In the rows, 128 means zero.
The rows of Z fall into 4 groups, and each row is roughly a mix of its group's hidden directions.
Z:
[[121 115 142 136 145  80 106  93 130 113]
 [138 115 117 116  97 108 132 142 145 179]
 [104 105 127 138 116  77 124 139 115 155]
 [144 142 110  99 116  94 150 119 142 165]
 [101 157 162 139 166 122 115 141 115 114]
 [110 120 133 136 141 144 141  87 123 176]
 [166 121  84 128  96 130 132 125 150 118]
 [132 134 120 173 165 148 145 113 121 105]
 [145 146  98 139 141 152 114 113 150  87]
 [100 136 150 134 173 149 149 109 141 144]
 [109 125 154  99 151 135 152 161 156 141]
 [102 110 148 141 161  88 118 110 131 148]
 [107 142 143  83  99 112 111 142 117 148]
 [147 112 115 128  99 103 119 128 149 176]
 [103 123 108 108 103 133 180 132 136 140]
 [113 111 165 113 112 105 138 141 105 164]
 [113 114 169 121 119 105 133 142  96 160]
 [ 98 133 117 133 126 123 132 126 111 188]
 [101 133 178 117 160 134 127 137 106 123]
 [143 110 117 121  96 118 132 135 152 178]
 [155 109 106 168 144 139 142 115 142  98]
 [129 164 126 115 105 144 128  89  93 131]
 [139  99 103 109  85 124 153 124 144 145]
 [108 133 150 128 165  97  94 110 114 128]
 [ 96 133 134 136 154 149 152 118 141 172]
 [134 118 112 115 121  91  94  99 117  98]
 [129 169 135 153 115 146 146  95 105 114]
 [143 116 127 151 114 144 135 132 144 186]
 [110 133 161 152 149 157 142 165 126 116]
 [150 141 114 110 136  93 155 127 140 169]
 [127 147 131 109 120 105 108  97 108  84]
 [166 119 128 114  94 131 108 145 116  92]
 [131 109 132 148 100  77 120 127 107 148]
 [108 117 142 141 110  90 108 141 102 161]
 [142 125 113 113  89  89  96 145 125 130]
 [120 141 126 107 116 122 107 144 110  72]
 [150 118 127 102  97 117 106 124 140  84]
 [163 123 136 157 168 142  94 129 129 125]
 [120 117 131 160 110 157  96 113 108  96]
 [108 133 113  99  84 123 163 122 137 145]
 [ 95 113 149 149 136 155 119 141 112  89]
 [161 138 103 106 125  95 132 110 140 162]
 [154 112 126  99  97 100 121 127 153  99]
 [139 154  97 145 147 147 124 110 164 102]
 [159 116  84 132  94 123 144 125 147 141]
 [141 148  97 137 136 151 108 112 155  90]
 [135 120 120 163 132 144  94 115 103  91]
 [155 119 128 112 110 110 119 139 169  90]
 [ 91 128 129 100 108 125 174 142 137 137]
 [105 115 160 124 142 122 102 133  84 106]
 [117 131 153 102 150  95  85 119 122 125]
 [102 114 145 143 131 164 109 139 119  86]
 [125 108 124 139  99  91 125 149 105 164]
 [135 121 154 145 167 146 153 103 130 158]
 [153 119 135 105 111 120 114 132 165  85]
 [157 129 134 105  98 120  98 162 120 105]
 [105 140 161 158 144 134 131 158 106 103]
 [102 120 145 150 142 104 138 130  95 167]
 [144 112 129 109  98 121 126 139 152 178]
 [100 137 114 147 132 147 140 133  87 166]
 [151 108 139 153 171 142  93 124 130 124]
 [125 117 108 115 123  91 104 108 115  85]
 [133 126 105 114  87 115 105 134 113  88]
 [156 122 134 116 116 109 101 121 146  79]
 [110 117 134 154 122  83 127 128 106 164]
 [133 128 124 113 126  98 110 102 122  75]
 [132 140 114 130 116 106 102 143 106  77]
 [160 128 150 167 163 148 120 114 122 133]
 [124 122 119 121 127  88 111  97 117  84]
 [152 119 137  97 105 116 110 130 144  83]
 [133 104 105  94 118 106 123  93 145 153]
 [162 148 144 170 128 157 105 133 126 136]
 [169 147 139 123 107 161 135  95 134 138]
 [ 97 137 178 118 154 135 113 129 107 124]
 [125 144 146 139 129 166 156 157 137 161]
 [139 132 107 124  96 126 106 153 119  81]
 [149 132  98 112 113  89 135  99 128 156]
 [143 149 140 118 148 166 117 126 134  82]
 [148 112 109 112  83 139 161 115 143 139]
 [122 112 133 132 137 131 149  87 137 177]
 [150 152  99 141 139 153 122 109 158  98]
 [127 144 142 110 159 168 127 121 137  88]
 [132 121 126 139  93  90 132 135 132 173]
 [ 97 137 119 144 141 129 142 131 126 185]
 [156 113 125 134 113 154 172 109 154 139]
 [139 124 123 170 154 145 161 103 134 110]
 [112 119 104  96  85 130 151 109 141 141]
 [116 115 162  99 135 122 108 137 114  84]
 [145 140 117 171 116 162 115 129 108 101]
 [141 115 129 159 165 106  94 107 131 110]
 [148 108 108 162 155 138 149 101 136 103]
 [100 120 169 101 140 102 119 132 137 101]
 [114 124 111 153 130 129 143 115 110 185]
 [158 126 153 131 145 110  96  90 142 114]
 [126 122 145 134 129 150 155 142 146 182]
 [154 132 128 123 118 110 107 145 117  73]
 [154 159 140 146 141 122  90 143 112 100]
 [159 110 126 122  83  89 126 135 137 121]
 [121 107 141 176 140 164 116 125 113 113]
 [151 117  87 116  90 131 137 119 156 138]
 [100 139 179 127 154 118 110 131 112 116]
 [100 101 153 156 152 158 125 139 119 107]
 [106 109 113 138 115  98 129 155 110 170]
 [116 115 133 130 130 143 129  83 138 177]
 [113 143 157 143 133 158 114 160 121  92]
 [101 142 129 149 156 128 138 127  92 166]
 [136 115 116 119  97 112 124 133 149 181]
 [151 117 128 120 103 112 120 149 147 178]
 [134 128 159 119 162 108 117  82 132 115]
 [128 124 112 173 155 126 140 109 121  90]
 [ 95 108 135 158 132 154 133 134 105  92]
 [111 135 143 143 161 136 143 118 102 173]
 [134 130 128 109 157 100 164 142 144 164]
 [109 131 139  88 101 103 104 137 120 157]
 [158 113  88 132  88 114 134 119 144 136]
 [136 115 106 124 118  95 107 108 123  81]
 [134 119 145 140 148 169 158 119 132 165]
 [ 97 139 151 123 167 147 151 129 148 152]
 [106 114 129 150 125  81 134 133 114 166]
 [134 141 119 133  85 112 132  80 112 124]
 [134 118 153 142 109  85 123 153  99 145]
 [148 115 111 121  88 117 129 156 141 166]
 [154 148 131 127  96 146 151  83 125 120]
 [141 135 115 170 160 150 136 121 123  93]
 [116 103 157  92 114 119 127 164 105 128]
 [152 105 148 111 171 122 109 112 153 121]
 [145 132 114 175 155 153 138 128 128  97]
 [151 117  76 135 105 131 137 104 147 128]
 [125 120 135 117 153 118 169 142 148 169]
 [120 154 116 154 150 148 149 108 143 167]
 [140 116 120 117  98 114 124 145 153 179]
 [116 112 172 111 120 116 125 150  89 142]
 [121 144 150 162 152 148 145 166 116 112]
 [ 99 108 145 135 130 101 113 144  84 144]
 [154 141 125 109 128 156 133 111 162  89]
 [ 95 114 106 122 104 140 177 129 124 125]
 [113 119 111  98 104 122 168 119 146 158]
 [135 149 141 110 147 158 118 122 150  82]
 [124 130 108 109 121 125 183 138 144 157]
 [112 135 112 119  85 142 174 132 120 140]
 [ 98 145 164 143 167 106 122 115 118 124]
 [155 121 134 113 115 143 124 141 156  77]
 [161 133 135 168 162 146 104 137 121 120]
 [121 151 184 121 137 139 116 152 111 135]
 [105 137 182 118 152 129 114 130 109 113]
 [119  87 113 100 129  94 137 135 147 103]
 [132 118 116  95 110 100  91  94 130 125]]
In each list below, four rows fit none of the groups, and each other row fits one group, some only roughly. Which are they? Name them in the order they come.
  * Z280: [113 132 111 152 145 146 166 148 161 148]
  * Z661: [128 123 154 144 154 154  84 137 126 101]
  * Z179: [108 132 138 140 112 103 153 150  87 154]
  * Z637: [133 122 144 161 149 143  85 130 112  99]
  * Z700: [ 96 146 175 124 148 139 137 145 105 120]
  * Z842: [105 124 128 138 151 168 152 100 138 155]
  * Z521: [140 112 114 131  98 130 131 134 137 186]
  * Z774: [161 125 110 120  94 116 129 123 146 171]
  * Z522: [115 131 140  86  99 124 135 159 137 160]
  * Z934: [110 118 139 147 141  79  90 119 123 136]
  * Z835: [100 142 179 132 145 153 130 137 119 109]
	Z179; Z700; Z774; Z835
  * Z92: [155 135 114 135 112 137 119 157 112  78]
  * Z883: [117 132  93 111 124  82 108 106 129 108]
  * Z723: [135 143 102 101 119  91 125 119 128 171]
  * Z796: [ 97 106 161 120 128  88 125 133 103 140]
  * Z78: [115 125 139 132 149 140 164 123 155 174]
  * Z839: [110 167 103 146 128 135 159 135 119 162]
  * Z71: [162 138  83 135 112 148 131 131 159 120]
  * Z134: [135 136 132 122 122 150 124 157 150  73]
  * Z327: [126 126 158 131 164 168 152 122 144 147]
  * Z391: [128  87 164 124 123 113 115 133 119 167]
	Z883; Z723; Z839; Z391
  * Z43: [126 142 160 150 181 126 129 137 141 114]
  * Z150: [117 114 121 122 156 155 149 104 156 165]
  * Z901: [123 144 133 104 134 120 173 158 148 154]
  * Z544: [123  95 153 116 166 133 145 148 158 142]
  * Z300: [103 123 131 125 139 157 167 107 138 163]
  * Z602: [157 136 119 118 122 140 142  96 169  99]
  * Z375: [141 111 118 113 104 114 113  98 163  94]
  * Z769: [114 113 133 123 131 146 145  97 158 173]
  * Z53: [137  99 139 106 114 120 106 139 149  81]
  * Z540: [134 169  96 146 143 150 133 128 132  93]
  * Z843: [133 109 122 157  84 101 133 145 121 155]
  * Z221: [122 134 120 120 125  99  99  99 112  83]
  * Z757: [107 135 172 124 153 136 105 134 100 106]
  * Z782: [142 148  94 133 135 179 135 113 145 132]
	Z150; Z53; Z540; Z843
  * Z172: [162 116  83 152  97 122 133 118 128 124]
  * Z484: [170 129 128 130 113 115 112 168 125  97]
  * Z32: [125 133 128 158 107 132 100 107  97  90]
  * Z251: [127 138 108 136 108 118 107 162  90  97]
  * Z898: [126 117 140 109 145 124 161 134 158 174]
  * Z444: [164 117  89 131  94 125 109 121 134 106]
  * Z192: [150 125 112 121 100  95 105 136 126  86]
  * Z622: [118 132 137 155 120 139 148 132 139 186]
  * Z277: [115 109 156 109 135  99 120 137  96 164]
  * Z806: [124 116 101 175 157 141 151 129 124 110]
  * Z813: [ 91 121 148 150 150 161 118 140 103 110]
  * Z29: [105 106 181 125 134 138 133 138 105 148]
  * Z218: [146 153 139 143 121 173 165 129 135 144]
  * Z307: [148 118  79 127 108  96 128 108 137 143]
  * Z572: [143 134 140 111 116 133 111 151 116  72]
	Z277; Z813; Z29; Z307
